The same turns and mirrors carry the whole set onto itself, and each row onto the other rows of its family. Which rows share a family with each named row? Give them in list order.
These 30 rows form 5 families of 6 rows each.
K_827: [-27 -5 29 3 0 -4 2 16 18 -2 6 -6 -4 -20 -20 25 14 33 0 19 -42 -37 -10 -1 -13 1 -4 3 7 -36 33 21 38 -22 28 7 5 26 12 16 -1 -26 15 -2 31]
K_34: [-13 1 23 -12 -7 27 30 -12 32 -5 -10 17 -16 -7 -18 -36 -7 8 4 7 -30 14 5 20 -6 -1 -5 30 29 -3 32 33 1 -32 -7 5 32 18 -35 2 -28 -32 -10 9 0]
K_858: [7 -78 5 -10 20 0 -1 -28 -13 8 -5 7 9 38 1 -7 7 -3 -16 8 1 -30 31 -29 -8 -7 -5 -4 16 -44 -11 -1 23 -13 -3 12 -2 25 6 2 -38 -6 -26 -7 1]
K_112: [-13 -18 21 -23 31 45 21 8 -10 -43 28 8 13 19 1 29 11 27 26 -11 -33 52 29 5 -17 -15 -30 -9 20 -8 -3 13 4 -20 27 -7 -4 4 12 26 -7 -15 -25 -14 -20]
K_630: [-11 -22 -10 -32 -11 64 18 30 -4 -24 4 -1 18 -34 -20 30 6 22 14 3 -33 3 3 -23 9 -44 12 -9 22 -26 5 -10 -27 -26 9 -3 -17 -5 -1 -6 -20 1 2 -15 -29]
K_62: [-22 8 29 2 2 6 4 6 14 9 1 -7 -19 -27 -18 18 8 24 11 25 -37 -30 2 -23 -26 -3 -15 22 1 -32 34 29 28 -26 21 -4 -6 27 5 23 4 -29 10 -4 32]
K_440: [33 -3 4 -34 38 1 14 -31 10 -9 0 28 -23 -10 27 -8 19 25 22 -4 -16 -8 0 -37 -24 -6 0 2 -26 -37 -35 18 18 -25 -20 10 2 10 -8 -19 -13 -11 3 22 5]
K_682: [-29 8 44 -23 -10 -4 20 11 5 -17 1 8 -37 -32 -1 9 -3 20 12 13 -36 -27 -25 -7 -16 4 -10 11 23 -16 27 22 28 -33 9 -8 3 13 -5 2 -10 -40 18 -8 10]
K_279: [28 -19 -1 -25 8 27 27 -6 -1 9 13 19 -3 -4 10 3 46 22 12 -9 -19 -13 21 -59 -35 -11 0 -20 -15 -35 -40 19 27 -49 -15 21 4 4 -18 -16 1 -11 2 14 -14]
K_219: [-6 -33 -4 -18 -14 58 14 20 7 -19 3 3 29 -24 -21 14 8 20 15 1 -29 8 -2 -7 19 -39 13 -7 21 -44 -5 -2 -27 -23 15 5 -12 -13 13 -11 -32 20 6 -25 -21]
K_863: [-28 -32 -13 -48 -12 51 15 19 -5 -35 7 9 28 -31 -12 11 2 21 10 -5 -27 3 10 -18 9 -34 -4 -5 28 -43 6 -4 -30 -17 -3 4 -5 0 1 6 -29 7 10 -33 -30]
K_76: [0 -51 4 -17 23 8 -6 -28 -34 17 2 10 10 42 -9 -6 8 -8 0 -2 -12 -12 22 -24 -10 -12 0 -21 2 -30 -17 -16 13 -39 -4 6 14 53 -2 -11 -18 -13 0 -23 -20]
K_554: [0 -68 -4 -24 21 -8 5 -38 -7 0 -7 10 3 28 -6 -16 8 -4 -12 -5 2 -25 35 -45 -1 -18 -3 2 5 -35 -10 -5 8 -27 -28 12 28 25 -5 -1 -19 -11 -16 -12 -12]
K_850: [-25 -23 5 -48 5 39 25 18 -3 -35 -6 24 25 -29 -8 20 9 16 11 0 -6 17 -13 -18 6 -11 10 -7 14 -33 10 2 -28 -20 -10 21 -2 -9 15 -3 -24 6 28 -15 -46]
K_542: [17 -8 -10 -28 20 -13 7 -6 -3 5 4 13 -11 12 26 -2 22 12 29 -1 -8 -5 -2 -53 -35 -14 14 -10 -28 -44 -29 18 34 -33 -14 21 -5 12 -12 -14 11 -4 2 20 -9]
K_576: [-34 18 26 -4 -14 -5 -2 2 8 -13 -9 2 -8 -42 -16 12 5 18 11 11 -30 -35 -18 -18 -29 -11 -4 16 20 -34 35 25 12 -26 13 1 -3 27 1 23 1 -27 19 -4 25]
K_48: [27 -15 -11 -23 30 5 14 4 11 15 -7 17 10 19 15 12 16 5 20 -14 -22 0 6 -55 -31 -23 -1 -13 -35 -31 -34 16 35 -32 -13 9 -3 3 -21 -15 2 -4 -7 23 -1]
K_243: [-8 16 6 18 -18 26 12 -18 21 1 -23 28 14 3 -20 -15 6 -7 6 5 -30 18 10 0 -10 -11 -26 22 5 -6 31 23 6 -25 -6 15 16 40 -3 -9 -21 -32 -20 27 28]
K_666: [0 -56 7 -34 37 -13 -2 -50 5 6 -14 25 -4 5 -8 -6 4 -9 2 -13 -2 -26 8 -33 0 5 0 -2 7 -39 -18 -3 5 -14 -11 15 13 31 -14 8 -33 -13 -7 -23 -4]
K_569: [-21 -13 -11 -39 10 49 14 25 -17 -14 -1 13 33 -41 -11 13 19 29 24 25 -26 17 -1 -9 12 -22 -4 -5 28 -22 2 -11 -23 -23 18 -10 14 11 -2 -5 -21 21 -5 -18 -33]
K_51: [3 -61 -4 -27 24 -4 4 -30 -22 12 -6 7 -1 26 -6 3 11 5 -28 16 -6 -29 40 -40 -4 -15 -1 -6 0 -36 -19 0 3 -14 -4 5 3 30 12 3 -21 -14 -11 -11 -12]
K_357: [-17 14 22 19 4 9 17 -19 23 -10 -5 11 -2 -10 -19 -13 12 10 -1 5 -21 19 14 13 -1 -21 -24 36 23 -1 22 32 -2 -34 -9 1 45 24 -16 13 -17 -37 -24 24 15]
K_953: [-4 -28 25 -10 32 42 16 10 3 -47 49 4 19 18 9 23 11 25 42 -6 -32 33 21 -6 -4 -4 -20 -12 8 -15 -17 11 3 -23 35 1 -6 -13 22 18 -16 -23 -22 -7 -11]
K_925: [-4 -22 1 -26 11 53 13 -4 -10 -52 30 20 4 -4 3 36 8 38 29 -4 -34 38 20 -16 -7 4 -37 -26 14 -5 11 7 -1 -22 26 8 -9 -2 -6 27 -3 -15 -32 -13 3]
K_819: [22 -12 -6 -20 26 5 21 13 23 13 3 9 12 5 26 4 23 17 26 1 -4 -11 2 -46 -30 -17 2 -15 -22 -40 -33 6 44 -27 1 17 -6 6 -7 -27 -14 -4 -5 34 2]
K_459: [-18 3 22 16 -12 9 23 -15 20 0 -24 9 12 -12 -12 -8 14 -3 -10 10 -25 10 16 11 4 -27 -13 28 11 7 16 34 -1 -27 11 -11 30 25 -24 -7 -17 -26 -26 18 22]
K_300: [-18 11 30 -1 -7 1 12 8 7 -2 -11 13 -6 -30 -16 19 29 11 6 28 -40 -46 -8 -29 -14 6 -20 23 26 -24 11 20 28 -24 12 -4 16 32 21 26 -9 -27 -4 8 10]
K_691: [3 -22 18 -27 35 50 22 3 -5 -72 20 17 0 19 3 30 -3 19 30 -10 -28 27 8 -8 -3 9 -6 -8 12 -8 -2 0 -15 -21 4 13 17 -13 9 23 -6 -24 -11 7 -30]
K_773: [-11 -9 21 26 -4 19 19 -4 21 -7 -2 11 28 -11 -9 -19 19 5 -12 9 -28 8 18 20 2 -20 -18 26 9 -6 23 42 2 -27 10 4 28 8 -33 -11 -28 -25 -21 31 24]
K_137: [-7 -10 1 -33 26 38 15 11 -10 -50 39 11 0 14 11 30 2 27 40 -2 -30 51 12 0 -3 -15 -32 -14 17 -19 -19 7 -5 -28 17 3 8 -6 0 26 -8 -16 -23 3 -24]

Which other rows belong to the same family as K_34? K_440, K_682, K_850, K_666, K_691
Which other rows belong to the same family as K_858? K_827, K_219, K_953, K_819, K_773
Which other rows belong to the same family as K_243? K_279, K_76, K_569, K_925, K_300

The same turns and mirrors carry the whole set onto itself, and each row onto the other rows of its family. Which rows share a family with each named row? Give them in list order.
These 32 rows form 4 families of 8 rows each.
K_780: [25 -4 8 27 -13 3 12 1 -2 2 2 43 14 22 -26 -14 -10]
K_562: [5 10 -1 37 -20 4 12 -10 -15 4 26 38 -3 41 -16 1 3]
K_919: [15 7 11 8 38 23 45 -23 40 6 25 -12 -18 -2 1 -19 24]
K_874: [29 9 26 24 20 17 17 0 38 11 -2 11 0 -25 -17 -36 -5]
K_909: [8 38 12 54 -14 -9 1 42 -5 16 12 -5 -7 4 13 -3 28]
K_854: [16 31 13 36 10 1 5 31 -25 16 3 16 -12 44 6 1 28]
K_770: [-6 -5 -12 33 -13 11 23 -25 23 -14 40 31 -8 34 -9 5 7]
K_631: [21 16 12 30 1 8 6 1 -13 2 9 47 -11 54 -6 -4 5]
K_614: [-8 -4 -10 25 14 22 38 -29 40 -7 44 -1 -14 16 -3 2 24]
K_414: [24 19 27 30 37 30 30 -2 37 25 7 13 -19 -8 14 -42 15]
K_360: [18 35 14 45 -6 -13 9 48 -4 7 2 -4 -2 2 22 -9 29]
K_7: [6 -17 -12 34 -15 1 16 2 40 -30 20 30 10 20 -5 4 4]
K_379: [28 12 10 18 4 0 19 25 -27 25 1 0 11 26 -20 1 21]
K_591: [0 -15 -14 15 18 10 36 2 36 -15 29 -16 2 21 -4 16 34]
K_632: [11 35 13 50 9 -2 3 50 10 6 3 4 -15 14 31 -7 35]
K_585: [22 13 15 46 -4 -3 3 35 50 -11 2 -2 1 -22 9 -17 9]
K_479: [10 37 22 56 -2 2 4 28 27 17 10 -4 -13 -26 15 -26 17]
K_469: [22 24 27 25 27 18 30 -3 40 15 8 -4 -15 -27 8 -39 13]
K_862: [9 -6 -5 26 18 21 34 -15 45 -15 40 11 -21 40 16 6 27]
K_885: [1 10 9 21 30 27 38 -23 39 18 32 -14 -18 -9 -5 -19 24]
K_903: [21 32 23 45 6 -2 12 30 30 7 1 -2 -9 -28 24 -32 17]
K_809: [14 -1 -1 35 -3 12 15 -14 27 -22 28 46 -14 49 6 0 5]
K_690: [16 29 23 53 17 10 8 30 38 7 0 17 -17 -13 32 -34 16]
K_846: [9 29 7 42 -17 -6 5 21 -30 19 16 15 -3 32 -7 5 22]
K_405: [3 -7 -9 12 18 14 40 -27 40 -20 37 3 -12 24 3 3 23]
K_268: [18 0 10 2 39 23 39 -9 19 20 13 -16 -2 4 -25 -11 21]
K_600: [4 -7 -11 23 -6 4 23 -21 20 -29 28 36 -3 40 -4 3 7]
K_322: [19 15 5 36 -1 -11 12 51 11 5 9 -25 4 7 9 10 36]
K_577: [13 10 0 26 -14 -4 14 -3 -20 -6 11 42 1 44 -11 -2 4]
K_730: [16 27 7 32 -10 -12 11 28 -33 10 3 16 1 31 2 0 24]
K_744: [10 28 25 38 21 20 20 -3 36 24 16 -6 -16 -30 2 -36 13]
K_129: [16 4 10 16 44 33 44 -16 37 16 28 -3 -22 19 11 -15 33]

Which other rows belong to the same family as K_414? K_854, K_631, K_632, K_862, K_809, K_690, K_129
Which other rows belong to the same family as K_885? K_562, K_909, K_770, K_614, K_479, K_846, K_744
Which other rows belong to the same family as K_591? K_780, K_874, K_7, K_379, K_585, K_268, K_322

The same turns and mirrors carry the whole set onto itself, and each row onto the other rows of its family. Which rows share a family with each named row? Give them in list order.
These 32 rows form 4 families of 8 rows each.
K_972: [24 1 36 -46 30 -40 -49 -2 -41]
K_208: [14 -7 39 -29 33 -48 -48 1 -36]
K_68: [34 -29 36 -16 41 -7 -7 3 -8]
K_232: [24 -9 31 -11 35 -3 -3 6 -22]
K_32: [8 22 43 -15 2 5 -37 -3 -20]
K_368: [31 -4 15 -13 22 23 -25 -45 2]
K_952: [24 14 43 -11 -4 6 -24 -12 -16]
K_354: [36 14 9 2 28 -50 -43 -31 -17]
K_333: [21 -12 19 7 26 7 -27 -47 4]
K_958: [46 -26 15 2 29 3 -26 -39 -3]
K_712: [34 -27 30 2 36 -23 -14 3 -23]
K_46: [21 -1 21 -27 17 -22 -71 -56 -13]
K_679: [9 15 15 -23 15 -23 -65 -48 -22]
K_911: [19 -41 15 -18 49 -32 -37 -29 -41]
K_124: [11 -20 31 -47 31 9 -44 -30 -41]
K_193: [17 14 15 -35 0 -10 -55 -51 -25]
K_145: [28 -29 1 -25 43 -38 -43 -37 -31]
K_143: [15 -16 43 -43 29 11 -22 -42 -35]
K_199: [14 -26 40 -33 13 15 -23 -17 -30]
K_130: [19 -3 1 -33 13 -3 -54 -54 -29]
K_44: [22 27 45 -11 5 6 -40 -17 -25]
K_432: [30 -8 47 1 29 -28 -9 1 -18]
K_741: [47 9 10 9 17 -37 -40 -29 1]
K_453: [4 10 30 -38 13 -35 -40 -14 -48]
K_673: [31 15 17 7 25 -35 -32 -18 7]
K_543: [29 11 13 7 26 -44 -49 -5 -3]
K_745: [33 22 31 -17 -9 -1 -31 -20 -3]
K_983: [24 -36 9 -29 46 -32 -33 -30 -10]
K_382: [9 -24 39 -42 23 3 -28 -20 -46]
K_506: [19 14 39 -21 16 -48 -42 -3 -41]
K_196: [32 -27 11 -8 20 17 -24 -40 -8]
K_808: [32 -29 10 -19 52 -32 -43 -42 -13]

Which other rows belong to the same family as K_199? K_354, K_958, K_911, K_130, K_432, K_453, K_745
Which other rows belong to the same family as K_143? K_972, K_232, K_333, K_46, K_44, K_543, K_983
Which other rows belong to the same family as K_506? K_952, K_712, K_193, K_145, K_741, K_382, K_196

The same turns and mirrors carry the whole set onto itself, and each row onto the other rows of its family. Which rows share a family with each named row? Give them in list order.
These 28 rows form 7 families of 4 rows each.
K_897: [-6 -11 -16 -3 -24 19 14 -17 -33 1]
K_408: [29 33 0 -7 -20 -5 9 -10 13 1]
K_182: [38 2 13 -8 -10 -8 -9 -11 34 -2]
K_746: [20 9 5 -3 -20 2 1 -35 27 -13]
K_966: [-3 -20 -27 4 6 9 -8 20 -28 9]
K_916: [7 -24 -16 -7 -29 2 10 -2 -26 27]
K_101: [7 -31 -6 4 16 6 -5 28 -26 -8]
K_795: [-8 6 5 17 -5 -9 13 -27 30 -21]
K_719: [23 -38 -3 1 -18 11 13 24 -13 12]
K_295: [-22 -29 -23 9 8 9 0 10 -22 3]
K_587: [36 19 -3 1 -3 -29 2 18 12 -11]
K_579: [4 -5 22 0 -5 -27 9 -19 35 -3]
K_378: [17 29 2 3 14 -21 13 -29 6 -14]
K_97: [-2 -23 -24 4 1 13 10 -6 -39 -13]
K_860: [-17 -30 8 -2 -13 15 8 28 1 0]
K_938: [-22 -27 -26 10 -4 4 15 8 -20 9]
K_824: [41 19 -12 2 19 -13 -3 -6 19 -8]
K_896: [20 28 16 -13 12 -23 -4 -7 15 -7]
K_891: [-18 -27 -26 -19 -12 7 15 -20 -17 -2]
K_73: [21 24 13 1 24 -22 5 -10 18 -15]
K_652: [6 -24 -10 -28 7 8 0 33 -2 10]
K_948: [5 -36 13 -4 6 4 -5 31 -7 10]
K_761: [-6 -20 -21 5 1 5 9 34 -18 16]
K_177: [9 11 -8 11 13 -10 8 -29 26 -29]
K_508: [3 4 -4 11 -17 -30 21 -27 12 -28]
K_793: [1 -35 -6 9 -28 21 25 1 -13 -5]
K_771: [6 26 11 -5 3 -23 5 -33 10 -15]
K_920: [47 20 -5 1 0 -19 -2 3 15 15]

Which other rows belong to the same family as K_508? K_587, K_891, K_652
Which other rows belong to the same family as K_408? K_916, K_579, K_860
Which other rows belong to the same family as K_97? K_101, K_824, K_177
Which other rows belong to the same family as K_938? K_896, K_761, K_771

